Each row has a name. After each piece below comes the name of the row it's from, unless a question asks for something else. Each question is about the rows just above it.

[160 115 154 167 128 100 128  96 156] -> ves
[160 128 167 100 154 156 115 127  96] -> nutep
[160 128 167 104 154 156 115 127  96] -> Fon
[106 104 161  94 105  91 190 132 130] -> kuf
[100 160 156 167 154 128  96 115 126] -> gifuz
[156  96 104 115 128 154 161 167 127] -> dus
Which row holds these entries in another order? [ 96 104 115 127 128 154 156 160 167]
Fon
[115 100 167  96 156 128 154 160 127] is which row reordered?
nutep
[ 96 100 115 126 128 154 156 160 167] is which row reordered?
gifuz
Which row holds these entries in another order? [115 127  96 160 128 167 104 154 156]
Fon
Which row holds these entries in another order? [128 154  96 160 115 167 156 127 100]
nutep

[119 145 140 148 105 140 158  99 129 154 146 154  80  83 135 129 114 142
 158 110 151 129 162  94 130] = gopug
[143  90  59 117 201 179 158 129 130 165 131 127 139 110 142 157 114  91
 122 133 138 116 116  87 166] = bov
[129 123 122 128 134 140 133 125 129 138 131 131 125 123 131 132 124 121
 131 127 132 127 128 120 134] = mek
[134 117 122 117 143 121 112 142 129 116 119 111 154 150 123 125 136 121
 113 139 117 129 105 146 125] = ver
[119 145 167 131  95  95 107 133 126 100 121 123 132 150 120 111 138 142
 126 133 120 134 128 153 107] = nos
[158 140 162  93 142 148 135  83 129 140 119 129  80 154  99 105 130 158
 129 146 110 114 151 145 154] = fugut
[117 156 158 148  95 127 148  99 128 143 144 154  80  90 133 121 119 152
 158 110 145 130 168 100 125] = vebu
Which row holds these entries in another order? [136 121 113 139 117 129 105 146 125 134 117 122 117 143 121 112 142 129
 116 119 111 154 150 123 125]
ver
Put [130  94 162 129 151 110 158 142 114 129 135  83  80 154 146 154 129  99
 158 140 105 148 140 145 119] back in order: which row is it?
gopug

[172 137 114 122 108 136 151 128 149 131 113  49 114 148 182 165  82 137
 146 141] : Tedi
[131 136 151 114 146 137  82 114 137 141 165 182 128 113 172  49 123 148
 108 149] : soz
[128 146 131 122 151 114 137 136 148 113 182 114 172 137 141 149  49 165
  82 109] : Dep
Which row holds these entries in another order? [ 49 146  82 114 141 165 151 137 149 108 182 136 172 113 148 123 137 128
 131 114]
soz
Put [ 49  82 108 113 114 114 123 128 131 136 137 137 141 146 148 149 151 165
 172 182] back in order: which row is it?
soz
Which row holds these entries in another order? [114 122 108 136 151 128 149 131 113  49 114 148 182 165  82 137 146 141
 172 137]
Tedi
[122 151 114 137 136 148 113 182 114 172 137 141 149  49 165  82 109 128
 146 131] is which row reordered?
Dep
[114 148 182 165  82 137 146 141 172 137 114 122 108 136 151 128 149 131
 113  49] is which row reordered?
Tedi
Put [109  82 165  49 149 141 137 172 114 182 113 148 136 137 114 151 122 131
 146 128] back in order: which row is it?
Dep
[114 141 148 114  82 122 113 136 151  49 172 137 149 108 182 128 137 131
 146 165] is which row reordered?
Tedi

